In the data rows, zero lies at 4.5, halfway between 4 and 5.
Here are some numbered points:
[5 4 6 6 6 2 5 4 5 5 6 1] 0
[4 7 5 4 3 4 2 7 5 4 6 6] 1
[6 6 3 3 3 2 3 5 8 2 4 4] 2
[5 3 4 5 2 6 6 4 6 7 6 3] 3
[7 5 5 6 6 4 5 5 5 4 6 2] 4
[7 5 6 6 5 3 7 4 4 3 5 2] 5
[5 5 2 5 6 5 6 5 7 5 5 5] 6
[6 4 6 6 4 5 5 4 6 6 5 3] 7
[3 4 5 6 6 6 5 0 4 5 1 5] 8
[7 5 5 6 3 5 1 7 4 2 6 5] 9
[4 6 6 6 4 4 5 6 0 7 0 6] 10
[2 0 6 0 5 4 7 2 4 5 7 2] 11
[5 6 3 3 6 5 6 7 6 4 4 6] 12
[4 6 5 5 0 5 1 5 5 7 5 6] 13
[1 6 7 3 1 3 5 1 4 4 6 3] 14
[6 4 6 6 5 5 7 6 5 3 5 4] 15
[0 4 6 2 4 6 7 0 3 4 2 6] 16
[6 5 4 6 5 4 5 6 4 4 6 7] 17
[6 3 4 6 2 6 7 3 4 5 2 6] 18
[7 5 5 6 5 6 6 5 5 5 4 4] 19
[4 4 3 7 4 4 4 3 3 3 7 3] 20
New points follow, each followed by the numbers of its two nearest points above by angle, seen from the average point of the numbered points, nearest first.
[4 5 4 5 6 5 5 5 5 3 7 5] 17 6
[4 3 7 4 2 5 5 6 5 2 6 5] 9 15
[0 5 5 6 2 2 2 3 0 7 1 6] 10 13
[6 4 5 0 3 0 2 6 7 5 6 4] 2 1
[4 5 6 4 3 7 3 5 6 4 2 3] 13 2
[4 4 2 5 4 2 7 1 7 2 3 5] 2 8
[5 4 1 4 4 1 5 4 7 3 5 5] 2 6
[5 4 6 5 5 4 5 6 5 6 6 5] 17 7
[3 6 5 5 3 5 6 6 7 6 4 0] 3 7
[5 6 4 6 4 6 5 6 4 6 6 5] 17 1
[5 6 5 5 5 6 3 6 5 5 5 4] 1 9
[4 6 6 4 2 7 4 1 6 5 5 3] 14 16
[5 6 4 5 3 7 3 3 5 5 5 3] 13 3
[3 6 4 3 4 6 3 4 3 6 4 7] 13 1
[4 5 6 6 5 4 5 5 4 5 6 4] 0 4
[1 7 4 2 3 6 2 1 3 5 1 2] 16 14
[4 4 5 7 5 5 4 5 2 7 5 5] 10 17
[2 1 7 3 3 6 4 6 4 2 3 7] 16 11
[2 7 6 5 4 5 5 5 6 5 5 3] 14 1
[4 5 7 5 6 6 2 5 5 3 2 5] 8 9
[6 5 3 7 3 7 4 6 5 4 6 3] 9 19
